Each named move below is a turn or a mirror, shown by a few rows before and after it. Which moves, in which order, take the first row of each later pair to the second? The first pair is answered.
K_924:
[ -4.2   6.7   5.3 -32.7  -3.3  14.2  -5.3   0.8   3.3 -14.6 -18.1]  ->  [  2.0  -2.2   2.9 -33.1   3.8  18.9   2.6  -0.1   3.8 -16.2 -13.0]
[ -0.9  -0.5 -17.5  -2.4  -5.3 -12.9 -17.6   5.6  -0.3   7.0  -4.3]  ->  [  9.4 -16.6 -21.0  -3.9   4.8  -7.2  -7.3   0.0   0.2   3.8   5.7]
[ 27.8 -27.2  -6.4  15.2  14.2   1.8  -5.3 -33.7 -30.9 -27.9  -8.6]  ->  [  1.3  12.6   1.5  18.3  -8.8 -15.0 -31.8 -21.1 -36.8 -17.8 -32.1]
K_318:
[ 21.4 -29.0   3.8   1.5  33.0  -9.0  16.0 -18.7  -0.8 -19.6  -5.3]  ->  [ -9.3 -16.0  11.5  11.4  28.8 -38.0  10.1 -18.8  16.6  -7.7  -1.8]
[  5.0  11.7  -5.2   3.0  25.2  -0.8  -6.3 -16.9  22.2   3.6  13.6]  ->  [ 13.8   8.3  -5.9   0.9  26.9   8.2  -4.6 -16.8  18.4  -0.3  12.3]
[-43.2  37.6  17.1   0.0 -24.5 -21.7 -24.8  13.8  22.1   1.7 -12.3]  ->  [ 33.5   4.3  -0.6 -18.6 -11.7  50.7 -10.0   8.4 -20.2 -29.6 -18.6]
[  1.1  17.1   1.3   3.4  -8.1  -2.4  -2.8 -14.1  -5.9  15.5 -24.5]  ->  [ 11.8  13.3  -0.7   2.0  -4.8   5.0  -1.0 -13.9 -11.5  13.6 -25.8]
K_94:
[-24.8  -3.3 -21.1 -27.6  -3.1 -13.3 -20.1   9.3  16.0   8.5  -2.9]  ->  [-23.9   5.4 -19.7 -23.6  -9.7 -13.9 -24.1  13.1   7.3   7.3 -10.8]
[ -4.6  -1.6  20.7  14.8  -4.1 -23.5  43.7 -10.3  -5.3  -1.9  13.8]  ->  [ -2.9   4.7  21.1  20.6 -10.6 -27.1  37.1  -6.6 -14.8  -1.4   2.4]
[ -5.4  22.9   7.1 -17.7 -24.0   7.4 -24.6  32.7  13.3  -4.9 -16.8]  ->  [ -7.8   3.5   6.0 -30.7  -2.5  12.2  -8.0  22.8  42.6  -7.8  11.6]
[  1.6 -12.6  -5.7  12.4   2.7 -26.7   2.8  -3.1   6.3   5.9   5.3]  ->  [  2.7   8.5   4.7  15.6 -13.4 -13.4  -6.1   7.6 -12.6   4.5 -12.1]
K_115:
[ 28.5  -7.1 -30.0 -38.6   7.1  10.7 -14.4  -3.9   2.2  15.9   4.6]  ->  [ 33.9   7.6 -20.2 -15.2 -10.7  -0.6 -19.5   4.5 -29.3  18.9 -19.0]
[-32.2  24.1  14.2   3.8  -2.5 -28.5 -15.4  11.7   4.8   2.9  -3.7]  ->  [-11.8  -2.6   4.9 -28.4  22.2  13.9  -1.0   2.3  24.9  -8.9  25.4]
[-11.3   3.7   5.4  -4.8  -6.3 -13.7  -7.7  19.0   5.1   8.3 -11.4]  ->  [ -3.4  -8.6   0.9 -21.6   6.6   4.1  -1.9  13.6  16.8   1.7   2.9]
[ 12.8  10.9 -15.9 -25.0   1.7  27.5 -18.8   0.7   5.7   1.2 -11.0]  ->  [  9.2  21.8 -10.6  -8.9  -9.4  12.6 -24.1   6.3  -8.7   3.8 -25.4]
Then:
Between the rows of a pair lie two moves.
[-18.2 -11.0  27.1  -0.5  20.2   8.6  20.7   1.6  10.6  -8.0  29.1]  ->  [ -4.9 -29.5   2.2  20.5  20.2 -29.1  12.3  -2.9  -4.9  -2.7  14.1]
K_318 K_94
[  1.7  -9.8 -44.9 -19.7 -11.1 -17.1  -0.8   1.0   0.0  31.2  -5.4]  ->  [  6.0  -9.4 -45.9 -21.5 -12.8 -14.0  -2.1   1.4  -7.0  28.7  -9.6]
K_318 K_924
[  8.0   4.7  12.3 -16.5  -1.0  38.3   4.0   3.9 -18.2 -11.4   0.0]  ->  [-26.5  25.3   4.7 -12.0 -13.7  -6.3 -23.2   8.5  -4.7   5.7 -12.8]
K_94 K_924
[-26.6  42.3 -20.6 -34.7 -11.4  -7.1 -48.5   6.3  21.7  15.6 -22.9]  ->  [ 22.6  20.1 -11.9 -49.0   3.5  64.3 -16.7   2.3   0.3  -9.2  -9.7]
K_94 K_115
[ 36.9 -19.8  -5.6 -27.0   6.1  47.1 -10.9   4.8  11.3 -14.7  14.5]  ->  [ -5.2  26.3   1.8 -29.3 -21.5  18.6 -47.4  16.8  20.2   1.7 -10.0]
K_924 K_115
[ -0.9  20.3   8.7  13.7 -22.9   6.9   3.4   8.3 -18.5   2.6 -13.8]  ->  [-12.8  21.5  17.1  -4.6 -12.6  24.2  14.6   4.6   5.8   1.3   7.7]
K_94 K_924
[  3.2 -10.8  10.8  37.5   1.6 -21.1  23.9  -1.6 -18.4   0.9   3.4]  ->  [ -2.5   2.0  12.7  36.9  -7.3 -21.7  13.6   3.7 -25.9   2.8  -6.6]
K_318 K_924
[-46.3  34.2  21.2  -5.5 -17.8  -5.3 -17.0  12.7   9.8  10.1  -2.6]  ->  [  1.6  -4.0  17.1 -23.5   8.7  55.5  16.1   3.6   2.4 -12.9  19.2]
K_94 K_115
[-33.7  22.8  18.1  24.3 -15.6 -41.5   0.0   5.3  -0.4  11.2  -5.9]  ->  [-43.2  23.6  10.3 -16.9  -2.9 -11.7  -8.6   2.4  35.8   6.8  15.0]
K_115 K_924
[-8.9 13.8  9.2 -2.1 -3.0 -1.0  2.3 -2.6 13.4 -0.1  5.2]  ->  [  2.2  16.7   8.8   5.8 -10.0   0.6   0.7   2.2  -6.4  -2.1  -6.6]
K_318 K_115
[-24.9  13.6  13.5 -11.3   8.5   4.8  -6.4 -12.6  25.5   9.8  14.1]  ->  [-14.6  -9.2  -5.3   1.9  16.9 -20.5  -3.3 -18.5  24.0  10.7  13.0]
K_94 K_924
[-16.5 -22.4  13.3  27.3  -4.8   0.8 -10.4 -25.1 -13.8  -1.3 -17.1]  ->  [-14.4 -13.7  22.5  16.8  -6.6  24.8  -6.4 -22.6 -16.8  -5.8 -16.6]
K_318 K_94
[ 27.4 -11.5 -19.6  -1.8  11.7   2.1 -15.7  -3.6 -24.4   1.7 -21.0]  ->  [ 17.3 -26.6 -25.2   0.2  23.6 -19.4  -8.5  -9.8  -5.4   5.5  -5.9]
K_115 K_924
[  1.1 -10.4  11.1  15.4  24.0 -22.0  18.4 -26.4  13.9  10.5  25.4]  ->  [  2.1  36.3  33.6  19.2  -8.6   2.0   0.9  -6.1 -20.9   7.5  -9.8]
K_94 K_94
[ 15.6  -9.9   1.8 -13.7  18.9  37.2  12.2   9.1   2.0  -4.5   5.3]  ->  [-27.6   3.5   0.9   9.6  10.5 -28.4  -2.0   7.8  22.5  18.0   3.4]
K_318 K_94
[-26.6  28.5  39.7  17.4 -16.3  18.8  -9.3  17.7 -18.1  19.0   0.1]  ->  [ 12.1 -44.0   5.9  29.8  21.8   0.1  21.5  -6.6 -12.9  12.1  28.0]
K_924 K_94
[ -5.8   2.2 -31.2 -33.7  -0.7   3.4 -26.4  -3.9  22.6  -1.8  -8.1]  ->  [ -4.6  10.3 -29.2 -30.7  -7.7   4.5 -31.1  -0.1  13.8  -2.5 -17.3]
K_94 K_94
[  2.9 -42.3  -7.6  11.7  33.1  -2.9  27.8 -20.0  22.6  -4.7  36.0]  ->  [-50.6  41.8  24.7   1.2 -14.3  -4.4 -15.7   5.8  20.7   9.5  -0.9]
K_924 K_94
[-25.7  -3.0  15.3   4.2   2.2   5.1   6.5   2.5  11.2   6.3   7.0]  ->  [-17.9   8.2  14.1   0.6  -9.4  15.5  -5.6   8.6  -5.3   2.5 -11.0]
K_318 K_924
[-21.5  24.4  38.9  -6.8  -6.2  33.5  11.3   3.1   1.4  -1.0   7.2]  ->  [-25.0  31.3  38.7   0.0 -13.5  21.6   4.6   4.3  -5.4   0.9  -0.9]
K_318 K_115
[ 45.9 -36.4 -15.8  46.4  17.4 -26.8  -1.0   2.6 -27.5   7.0 -29.6]  ->  [30.9 -2.4 35.0 -5.5 24.0 70.4 22.8 10.6  2.7 -8.4  3.8]
K_94 K_94
[ 27.2   8.1   3.2   1.9 -19.0  18.5   1.3   0.2 -40.1   0.5 -31.4]  ->  [-39.0  27.0  27.3  -9.1  -8.4  -6.3  11.1  -5.5  23.5  17.8   6.9]
K_94 K_318
[-17.0  22.6  -2.4  14.0  -1.5 -23.5 -18.4  10.7  -1.3  26.7  -7.0]  ->  [ -0.2 -16.4  -8.9  14.3  25.2 -14.1  11.3  -3.0  14.3  21.5  22.9]
K_924 K_318
[  8.7 -27.3 -17.3  16.8   5.6 -31.2  -6.2 -10.7   0.0  11.6   4.5]  ->  [ 21.3  -4.1  -8.9  19.1 -11.3  -8.9 -16.7   2.0 -28.6   6.2 -20.8]
K_115 K_94
[  0.9  -2.1  -0.8  21.2  14.4   2.7  27.6  -5.8 -27.3  -4.8 -17.8]  ->  [-26.3  14.5  11.6  20.5  10.4  -8.1  26.5  -2.9 -10.2   3.8 -11.3]
K_94 K_318
[ 12.9 -47.7 -51.1 -14.4  30.9 -47.9  -7.8 -21.1  51.9   6.4  26.3]  ->  [ 68.8 -34.7 -59.0 -31.4   9.8  14.4 -28.6  -7.0  -7.7 -16.7 -17.0]
K_924 K_318
[  7.8  18.0  -3.5  -6.0   8.4  13.3  -3.8  -0.3 -16.0  -1.0   6.7]  ->  [-12.2  20.0  -2.5  -6.5  11.0  -2.1  -2.2  -0.7  -0.3   5.8  16.1]
K_318 K_94
[-41.3   9.7  13.0 -16.3   6.4 -11.5 -20.0  -1.7  36.2  13.6  18.5]  ->  [ 30.3 -15.4  19.6  -1.7  11.8  41.9  13.9  -1.0 -24.2 -13.4   7.9]
K_924 K_115
[  7.8   4.6   4.6 -30.3  21.7  18.2  23.4  11.6  -0.5 -22.3   7.0]  ->  [ -5.2  31.5   8.2 -30.3   3.1  10.7   2.7  22.2  -7.3 -17.3 -11.7]
K_924 K_318
[ 18.1 -27.0  15.6  19.5  29.4  19.3  54.6 -13.1   0.7 -10.2  34.2]  ->  [-15.6  -3.0  13.4  55.0   2.2 -55.4  25.1  -4.8  -8.6  15.6   4.9]
K_318 K_94
[ 12.6   6.6  19.5  12.5 -14.0  23.0 -13.9  -2.6 -22.8  -6.2 -24.3]  ->  [-21.4  13.9  35.3  -1.7  -2.3  24.0  -3.6  -6.9  17.9   1.7   6.4]
K_318 K_94
[  4.2  11.0 -15.4  10.4  -0.3 -23.2 -21.5   5.3 -14.9  -7.3 -15.6]  ->  [ 11.1  -8.0 -18.3  17.5  10.3 -27.4  -8.6  -1.6 -11.3  -9.9  -6.1]
K_924 K_115
[ 16.1 -11.4  13.7  19.0   6.2   5.9  30.0  -0.4 -22.2  -6.9   6.6]  ->  [-12.0 -11.0  16.3   8.1  14.0  -9.0  29.1  -5.4  10.6   1.7  24.4]
K_318 K_115
